(in the rows, 128 means zero)
The rows of X fall into several groups, and each row is roughly a mix of its group's hidden directions; some rows fit no group.
X:
array([[159, 141, 167,  92,  57, 139, 108, 141, 158, 128, 137],
       [136, 159, 149,  59, 151, 125, 173, 162, 124, 146, 110],
       [124, 112, 145, 164, 108, 125, 132, 178, 110, 198, 101],
       [ 89, 115, 140, 167, 139, 158, 102,  65, 127, 136, 167],
       [130, 162, 165,  92,  55, 114, 113, 114, 134, 101, 114],
       [144, 115, 146, 125,  89, 196, 153, 113, 147, 104, 172],
       [182, 127,  98, 101, 115, 107, 118, 146, 123,  72, 172],
       [153, 142, 126,  73,  98, 124, 135, 177, 117, 125,  71],
       [123, 125, 143, 122, 162, 197,  92, 109, 139, 130,  77],
       [139, 166, 150, 104, 134, 148, 132, 185,  95,  90,  86],
       [ 96, 130, 121, 117, 121, 144, 115, 114, 164, 129, 215],
       [146, 144,  99, 143, 123,  90, 164,  97, 186, 153, 164],
       [161,  91,  93, 145, 168, 128, 151, 167,  98, 123, 174],
       [154, 129, 139, 115,  70,  99, 138, 151, 169, 156, 177],
       [ 98, 154, 160, 130,  88, 186, 155,  82, 134, 120, 137],
       [132,  98, 115, 120, 101, 104, 165,  99, 163, 186,  92],
       [108, 129, 140,  73,  80, 186, 116, 127, 137, 120, 162],
       [120, 131, 138, 187, 168, 135, 150,  92, 137, 129, 187],
       [187, 137, 117, 139, 148, 184,  93, 107, 115, 166, 139],
       [192, 113, 131,  98, 110, 156, 110, 166, 111,  86, 151],
       [147, 124, 138, 137, 201, 135, 162, 142, 112,  74, 142],
       [155,  87, 149, 117, 160, 196, 144, 147, 112, 119, 161],
       [ 91, 139, 119, 137,  84, 160,  91, 145, 142,  81,  83],
       [107, 120, 137, 129,  90, 148, 185,  76, 158, 157, 106],
       [113, 159, 159, 178, 158, 161, 149,  90, 131, 141, 173],
       [ 96,  91, 161, 128, 109, 150, 125, 168, 155,  75,  94],
       [168, 121, 112, 129, 134,  79, 153, 115, 194, 155, 148],
       [135,  72, 121, 159, 118,  99, 129, 149, 133,  82, 182],
       [106, 146, 105, 139, 114, 119,  57, 176,  99, 109, 146],
       [ 73, 129, 136, 158, 117, 164, 162, 138, 135,  66, 128],
       [174,  99, 143, 106, 128,  96, 150, 111, 190, 163, 115],
       [135, 123, 164,  86, 169, 122, 148,  71, 139, 173, 139],
       [102, 145, 150, 141,  79,  94, 132, 129, 163, 191, 116],
       [163, 170, 145,  71, 133, 168, 112, 135, 151, 125,  87],
       [101, 149, 108, 148, 130, 171, 123, 124,  77, 187, 102],
       [132, 115, 110, 100,  54, 142,  94, 141, 176, 129, 120],
       [147, 111, 102, 131, 176, 149, 120, 144,  69,  78, 115],
       [157, 187, 141,  72, 138, 117, 151, 153, 145, 131,  92],
       [121,  84, 119, 126, 143, 120, 193, 107, 127, 156,  74],
       [117, 160,  69, 145, 107,  90,  94, 131, 109, 167, 155],
       [ 93, 168, 130,  97, 121, 170, 131, 150, 106, 151,  69],
       [ 87, 110, 110, 111, 121, 129,  96, 111, 156, 126, 204],
       [154, 156, 129,  99, 114,  90, 145, 178, 158,  74, 118],
       [184, 102, 130,  98, 130, 171, 121, 149, 151, 108, 180],
       [115, 126,  89, 104,  93,  84,  83, 154, 177, 143, 127],
       [ 82, 154, 132, 156, 155, 126, 107,  96, 149, 153, 190],
       [109, 132, 132, 127, 152, 166, 106,  91, 196, 167, 113],
       [123, 160, 109, 126, 141, 141,  85, 130,  46, 142, 141],
       [142, 141, 129, 138,  71,  94, 106, 161, 161, 182, 114],
       [130, 147,  62, 148, 153,  81, 115, 138,  93, 156, 149],
       [156,  95, 148, 111, 115, 185, 170, 122,  97,  86, 139],
       [134, 121, 119, 145, 197, 131, 188, 123, 101,  97, 130],
       [158, 126,  90, 111, 135,  92, 144, 130, 120,  74, 187],
       [117, 121, 152, 149,  88,  89, 167, 167,  79, 156, 136],
       [106, 150,  82, 157, 128,  59, 117, 123, 152, 158, 110],
       [122, 102, 106, 181, 104, 105,  80,  96, 164, 145, 102],
       [107, 157, 162, 136, 137, 185, 133, 124, 108,  68, 155],
       [134,  84,  79, 133, 115,  68,  93, 141, 158, 122, 116],
       [174, 150, 150,  63, 158, 118, 164, 158, 137, 133, 132],
       [132, 106, 144, 133, 194, 144, 160, 149,  98,  76, 114],
       [134, 113,  77, 159, 160, 101, 132, 140, 170, 175, 158],
       [117, 147, 129, 104, 157, 165, 100,  81, 127,  73,  92],
       [ 72, 123, 133, 157, 107, 152, 152, 150, 153,  65, 126],
       [ 90, 147,  96, 162,  87, 146, 113, 174, 106, 104,  92],
       [ 92, 130, 133, 129, 120, 161, 113,  98, 156, 131, 207],
       [ 77,  97, 106, 193,  98, 122, 103, 107, 117, 114, 133],
       [ 82, 157, 129, 114, 134, 100, 151,  60, 145,  95, 142],
       [114,  98, 129, 150, 177, 147, 165, 140,  60, 114, 130],
       [149, 147, 111, 113, 137, 150,  68, 123, 123,  88,  69],
       [ 90, 145,  95, 148,  62, 107, 104, 136, 167, 143, 146],
       [147, 109, 141, 107, 163, 130, 160, 139,  58, 101,  91],
       [ 93, 113, 163, 118, 100, 171,  90, 159, 103,  94,  95],
       [114, 145, 138, 131,  81,  92, 132, 122, 188, 180, 144],
       [177,  71, 130, 141, 142, 146, 109, 122, 134, 112, 189],
       [113,  89, 100, 202, 117, 118, 116, 120, 100, 132, 166],
       [146, 145, 101, 134,  92,  85, 110, 162, 188, 150, 104],
       [171, 145,  93, 156, 135, 168, 121, 167,  81, 159, 137],
       [161,  96, 104, 142, 105,  92, 112, 143, 134, 125,  55],
       [105, 138, 133, 190, 147, 131, 119,  86, 160, 147, 179],
       [142,  88, 137, 132, 123, 189,  73,  95, 147, 108, 138],
       [143, 169, 107, 122, 117,  78, 124, 176, 175, 154, 109],
       [179, 141, 158, 143, 107, 172, 182, 139, 123, 115,  95],
       [147, 107, 154, 109, 169, 130, 137,  67, 133, 177, 157],
       [135, 158, 153,  68,  98, 167, 139, 156, 103, 130,  87],
       [192, 104, 138, 102, 155, 111, 148, 154, 137, 113, 180],
       [145, 157, 129, 121, 138, 125,  53, 162,  91, 113, 159],
       [171, 143, 151,  84, 168, 161, 128,  96, 132, 176, 128],
       [111,  98, 180, 115, 102, 171, 163, 113, 157, 108,  90],
       [107, 124, 151,  75, 155, 158, 140, 125,  59, 109, 131],
       [ 99, 122,  95, 133, 170,  54,  96, 133, 127, 144, 138],
       [170, 138, 136,  77, 157, 143, 163, 182, 106, 144, 141],
       [ 87,  69, 122, 177, 124, 127, 116,  90, 114, 134, 163],
       [109, 116, 154, 117,  82, 160, 169,  81, 152, 157,  97],
       [141, 121, 117, 153, 107, 110, 115, 166, 169, 203, 125],
       [175, 163, 135,  74, 151, 129, 162, 177, 123, 138, 123],
       [ 82, 144, 156,  96, 111, 116, 120,  95, 174, 101,  83],
       [131, 116, 183, 123, 128, 165, 167, 116, 177,  83, 128],
       [123, 128, 109, 125, 166, 125, 141, 114,  68,  58, 129],
       [102, 105, 185, 129, 143, 188, 158, 120,  92, 134, 119],
       [110, 134, 100, 160, 155, 129, 208,  97, 132, 116, 141],
       [200, 129, 130, 128, 129, 144,  85, 112, 170,  94, 142],
       [111, 161, 153, 139, 127, 181, 173,  86, 128,  96, 157],
       [116, 163, 156, 159, 136, 169, 166, 111, 125, 191, 121],
       [141, 129, 172, 125,  57, 121, 129, 165, 134, 172, 126],
       [ 88, 124,  76, 167, 145,  98, 130, 174, 113,  93, 132],
       [ 88, 154, 148, 153, 175, 121, 104,  93,  87, 158, 101],
       [154, 185, 157, 109, 144, 142, 182, 165, 108, 133, 107],
       [185, 119, 142,  88, 130, 159, 107, 158, 157,  81, 138],
       [101, 122, 128,  64,  82, 168, 104, 132, 138, 119, 164],
       [110, 153, 160,  69, 144, 163, 128,  97, 140, 157,  86]])

Each list below has two rows that fit no group; the rest each fit one group, if only roughly. Name those rows in the order they come.
  j_122: [120, 183, 113, 114,  88, 109,  78, 152, 115, 153, 164]
  j_526: [144, 153, 122, 140,  75, 141, 129, 140, 205, 143, 147]
  j_461: [131,  99,  86,  95,  89, 100, 102, 153, 173, 114, 160]
  j_240: [115, 144,  92, 202, 117, 123, 108,  97, 102, 162, 120]
  j_726: [167, 191, 106, 126, 128, 167, 100, 119, 132, 162,  94]
  j_933: [131, 104, 118, 118, 161,  85, 121, 135,  75, 121,  66]
  j_200: [181, 109,  80, 139, 156, 139,  88, 176, 119, 126, 114]
  j_824: [148, 117, 150,  80,  90, 173, 145, 141,  92, 103,  90]
  j_545: [ 97, 176,  97, 174, 100, 126, 120, 147,  97, 148,  86]
  j_956: [139, 115,  75, 178, 129,  86, 156,  97, 166, 135, 124]
 => j_122, j_956
  j_406: [211, 178, 114, 127, 138, 140, 109, 137, 143, 132, 119]
  j_384: [111, 156, 102, 142, 118, 192, 101, 155,  91, 139,  88]
  j_777: [103, 100, 124, 169, 135, 169,  94,  68, 113, 157, 128]
  j_398: [143, 144, 101, 203, 126,  82, 113,  94, 137, 128, 144]
  j_616: [123, 168, 106, 121, 107, 144,  86, 106,  67, 168, 143]
  j_473: [118, 165,  90,  88, 142, 122,  97, 143,  89, 112, 182]
  j_834: [142, 158, 110, 103, 111, 182, 108, 189, 105, 126, 100]
  j_463: [114, 154, 112, 167, 139, 127, 121,  99, 160, 114, 204]
  j_962: [197, 114, 141, 118, 149, 107, 114, 107, 173, 108, 167]
  j_125: [ 98, 101, 114, 148, 186, 106, 121, 100, 106, 121, 184]
  j_907: [155, 119,  97, 202, 120,  88, 118, 117, 127, 118, 165]
  j_699: [179, 110, 135, 112, 141,  90, 148, 164, 149,  89, 174]
  j_292: [ 50, 124, 117, 142,  99, 153, 125, 150,  95, 127,  94]
 => j_473, j_463
  j_400: [137, 146, 117, 154, 183, 122, 137, 152, 125,  66, 173]
  j_622: [100, 141, 118, 112, 157, 147,  75, 117, 174, 101,  80]
  j_347: [105, 111, 107, 141, 120, 175, 134, 186,  71, 142, 130]
  j_394: [189, 138, 103,  83, 164, 110, 140, 175, 120, 129, 139]
  j_900: [137, 101, 121, 113, 171, 128, 164, 113,  74, 163,  82]
  j_531: [147, 102, 120, 122, 145, 125, 174, 144,  91,  91, 192]
  j_351: [144, 132, 101, 175, 100,  76, 127, 154, 145,  76, 143]
  j_707: [118, 111, 130, 161, 148, 113,  96,  91, 101, 139,  55]
  j_472: [155, 132, 107, 107, 113, 126, 117, 120, 206, 133, 178]
  j_696: [201, 162, 119, 110, 125, 130, 119, 174, 148,  94, 124]
  j_693: [106, 153, 122, 130,  92,  64, 150, 108, 168, 152, 159]
  j_494: [109, 126, 159, 118,  59, 159, 140,  96, 170, 145, 114]
  j_49: [110, 106, 160, 105, 161, 159, 139,  78, 111, 186, 132]
 => j_622, j_394
  j_982: [156, 151, 164,  80, 156, 111, 137,  80, 172, 147, 122]
  j_128: [138, 103, 113, 120, 195, 188, 121, 115, 122,  97, 145]
  j_894: [102, 136,  96, 164, 160, 110,  99, 119, 141, 166,  67]
  j_653: [ 75,  77, 146, 123, 142, 152, 129,  75, 114, 151, 152]
  j_800: [ 76, 127, 145, 164, 138, 108, 165, 112, 148, 190, 130]
  j_867: [118, 170,  96, 146,  78, 112, 123,  95, 161, 152, 172]
  j_338: [187, 121, 147,  78, 160, 131,  80, 123, 155, 118, 121]
  j_407: [ 61, 100, 142, 148, 113, 122, 104,  71, 152, 121, 119]
  j_859: [141, 141, 167, 119,  93, 158, 168,  76, 172, 144, 140]
  j_941: [108, 159, 136, 180, 102, 132,  97, 101, 176, 169, 118]
  j_212: [110, 148, 149,  98,  95, 193, 110, 131, 105, 125, 177]
 => j_338, j_212
  j_417: [107,  99, 128, 135, 174, 143, 186, 108, 114, 127, 182]
  j_132: [ 57,  81, 144, 136, 115, 157, 107,  90, 132, 120, 122]
  j_999: [196, 162, 112, 120, 126, 106, 106, 145,  83,  96, 145]
  j_438: [157, 107, 177,  55, 135, 145, 124, 118, 151, 125, 103]
  j_827: [ 66,  78, 127, 154, 108, 173, 121, 130,  96, 121, 138]
  j_689: [133,  67, 156, 111, 158, 158, 122,  88, 125, 151, 172]
  j_67: [114, 113, 154,  78, 115, 174, 103, 151, 155,  79, 106]
  j_710: [134, 140, 178, 104, 142, 192, 119, 110,  79, 112, 120]
  j_792: [132, 174,  92, 153, 165, 124, 157, 100,  97, 128, 180]
  j_688: [105, 108, 136, 134,  96, 152,  78, 111, 166,  70, 108]
 => j_999, j_438
  j_772: [108, 171, 135, 152,  83, 141, 100, 126, 169, 106, 180]
  j_101: [110, 187, 122, 155, 111, 149, 110, 120, 123,  94, 189]
  j_702: [168,  95, 115, 143, 157, 104,  74, 152, 123,  80, 146]
  j_223: [113, 177, 116, 139,  78, 121,  85, 114, 150, 136, 179]
  j_978: [176, 131, 140, 130, 186, 175, 126, 174, 108, 121, 121]
  j_720: [107, 121, 149, 131, 122,  95, 108,  57, 181, 111, 120]
  j_331: [132, 108,  79, 137, 174,  88, 153, 133,  86, 160, 103]
  j_136: [126, 106, 179,  68, 155, 141, 127,  90, 168, 125, 130]
  j_279: [113, 160, 108, 159, 102, 122, 161, 105, 184, 116, 177]
  j_195: [149, 166, 101, 145, 103, 179,  96, 170, 108, 125,  92]
 => j_702, j_978
  j_13: [ 89, 113, 106, 158, 172,  94, 180, 122,  93, 132, 149]
  j_990: [197, 128, 151,  76, 158, 137, 126, 126, 162, 115, 147]
  j_19: [134, 129,  98, 185, 171, 105,  99,  90, 145,  90, 119]
  j_111: [104, 163, 143, 126,  82, 116,  95, 114, 163, 160,  75]
  j_986: [111,  81, 141, 126, 160, 137, 175, 131, 104, 115,  66]
  j_896: [109, 116, 112,  94, 100, 112,  75, 136, 113, 138,  60]
  j_920: [177, 107,  87, 137, 160, 143,  95, 175,  98, 111, 112]
  j_590: [139, 119, 117, 124, 191, 125, 121, 147,  53, 122, 110]
  j_24: [ 85, 131,  92, 146, 200, 128, 133,  87, 142, 135, 126]
  j_23: [130,  95, 171,  67, 170, 157, 142, 105, 129, 147, 147]
  j_575: [152, 158, 131, 170, 168, 163, 153,  98,  90, 114, 164]
 => j_19, j_575
  j_715: [103, 150, 163, 139,  85, 115, 120, 137,  87, 141,  64]
  j_134: [ 94, 112, 128, 177, 132, 154, 127, 121,  94, 179,  81]
  j_409: [144,  94, 116, 147, 189,  82, 136, 127,  84, 100, 119]
  j_215: [120, 156, 121, 149, 150, 138, 127,  81, 107, 204, 109]
  j_886: [150, 158, 128, 121,  81,  88,  95, 154,  90, 114,  83]
  j_871: [108, 139, 158,  73, 129, 190, 142, 126,  90, 115, 152]
  j_287: [120, 112,  85, 147, 192, 112, 166, 110, 127, 118, 171]
  j_295: [135, 198, 137, 138, 104, 131, 136, 150, 187, 160, 125]
  j_425: [160, 181, 109,  81, 157,  99, 143, 153, 133, 150,  94]
  j_244: [163, 123, 141, 105, 186, 134, 108, 136,  60, 135, 114]
 => j_134, j_425
  j_627: [113, 173, 108, 122, 109, 134, 148, 199,  98, 124,  92]
  j_563: [176, 145, 113, 113, 126, 120, 138, 204, 125,  89, 135]
  j_879: [174,  97, 158, 121,  97, 153, 129, 190, 122, 146, 156]
  j_640: [ 64, 129, 146,  95, 106, 151, 131, 160, 130,  94,  84]
  j_242: [115, 143,  93, 150, 157, 135, 185,  92,  76, 148, 121]
  j_259: [113, 164,  94, 123,  95,  89,  97, 129, 125, 139, 193]
  j_190: [ 78, 155, 149,  86, 149, 116, 170, 118, 117, 160,  87]
  j_410: [ 65,  72, 136, 138, 110, 166, 101, 103, 127, 115, 128]
  j_648: [189,  79, 143, 129, 114, 158, 145, 152,  96, 110, 159]
  j_771: [ 89,  96, 142, 123, 157, 120, 168, 106,  88, 175, 160]
 => j_259, j_648
  j_277: [164, 186, 103, 159, 148,  89, 149, 122, 117, 171, 131]
  j_695: [128, 140,  95, 163, 165, 111, 146,  99, 163, 166, 181]
  j_130: [148, 123, 109, 109, 142, 138, 132, 110, 193, 127, 196]
  j_369: [107, 140, 148, 178, 155, 135, 111,  83,  98, 156,  78]
  j_339: [194, 133, 102, 154, 125, 108, 115, 169, 135,  85, 156]
  j_750: [153, 140, 142, 129, 124, 108, 159, 112, 210, 119, 163]
  j_704: [ 98, 136,  99,  99, 163, 126,  87, 133, 134, 130,  57]
  j_972: [170, 105,  99, 184, 141, 118, 114, 112, 108, 154, 179]
  j_872: [102, 150,  75, 145, 170,  84, 126,  93, 165, 125, 140]
  j_970: [112,  90, 151, 149, 178, 189, 151, 132, 112, 158, 123]
  j_324: [ 78, 149, 131, 129, 141, 143, 108,  70, 176, 136,  94]
  j_40: [150,  79, 157,  94, 150, 189, 101, 131, 134, 112, 152]
  j_390: [197, 159, 105, 136, 116, 158,  96, 165, 135, 101, 120]
  j_683: [148,  72, 128, 159,  97, 169, 138,  93, 145,  96, 158]
  j_910: [161, 143, 149, 186, 170, 119, 181, 121, 126, 123, 157]
 => j_695, j_704
  j_386: [140, 165,  89, 171, 124, 168,  95, 125,  94, 163, 103]
  j_712: [102, 153, 133, 127, 133, 123, 120, 109,  68,  80,  74]
  j_893: [162, 161, 146, 103,  78, 161, 149, 161, 142, 133,  82]
  j_397: [ 89, 155, 113, 172, 145, 143, 168, 125, 124,  75, 164]
  j_63: [ 88, 121, 158,  88, 144, 112, 150, 119,  64, 156, 104]
  j_914: [108, 160, 152, 141,  87, 160, 118, 126, 179,  84, 161]
  j_241: [128, 178, 111, 114, 134, 145, 154, 161,  82, 178,  97]
  j_725: [166,  93, 121,  92, 147, 123, 174, 163, 103,  83, 145]
  j_709: [146, 169, 106, 126, 143, 133, 157, 184,  84, 170, 116]
  j_275: [174, 159, 125, 131, 143, 141,  95, 114, 176, 172,  88]
  j_935: [ 88,  57, 142, 132, 117, 109, 134, 129, 140,  85, 164]
  j_34: [144, 130,  85, 117, 101,  89,  94, 116, 126, 197, 122]
 => j_63, j_275
  j_813: [136, 105, 112, 147, 148,  83, 128, 177, 182,  89, 139]
  j_343: [164, 100, 166,  97, 101, 166, 147, 143, 142, 115, 183]
  j_354: [ 87, 164, 157,  71, 134, 130, 153, 121, 134, 148,  79]
  j_159: [186, 109, 122, 106,  86, 144, 158, 172, 144,  98, 110]
  j_276: [179, 153, 158,  81, 157, 121, 127,  89, 170, 139, 128]
  j_293: [101, 190, 100, 137, 131, 112, 137,  87, 176, 137, 100]
  j_303: [114, 144, 157, 136,  78,  72, 144, 174, 139, 157, 109]
  j_581: [167, 133, 106, 110, 116, 107, 115, 153,  79,  61, 131]
  j_368: [ 55,  87, 133, 145,  95, 124, 115, 123, 140,  84, 123]
  j_831: [123, 193, 170, 157, 121, 174, 144, 113, 143, 158, 131]
  j_820: [102,  52, 146, 130, 147, 134, 137, 108, 112, 139, 179]
  j_237: [104, 143, 150, 146,  86, 103, 111, 148, 119, 179,  70]
 => j_293, j_303
  j_923: [106, 143, 132, 143, 116, 135,  92, 125, 168, 185,  70]
  j_68: [175, 187,  92, 141, 119, 119, 132, 182, 116, 128, 114]
  j_619: [129, 135, 117, 130,  92, 109, 157,  75, 170, 185, 139]
  j_38: [ 99, 158, 104, 167, 107,  53, 146, 130, 137, 118, 114]
  j_751: [113, 163, 121, 183, 165,  82, 118, 123, 157, 167, 140]
  j_887: [110, 102, 124,  62,  98, 143,  95, 130,  86, 122,  92]
  j_209: [150, 161, 173, 157, 161, 160, 181, 125,  97, 133, 108]
  j_845: [ 90, 162,  84, 142, 145,  71, 122,  90, 135, 112, 105]
  j_610: [126, 151, 130, 118, 106, 149, 150, 135, 172, 124, 209]
  j_781: [138, 124, 128, 149, 154, 137, 153, 128,  92, 109,  44]
  j_969: [137, 133, 137, 120, 216,  99, 103, 147, 137, 129, 154]
  j_916: [129,  76, 123, 113, 123, 103, 162, 122, 139, 166,  62]
  j_799: [123,  58, 146, 121, 145, 101, 155, 121, 134, 113, 185]
 => j_781, j_969
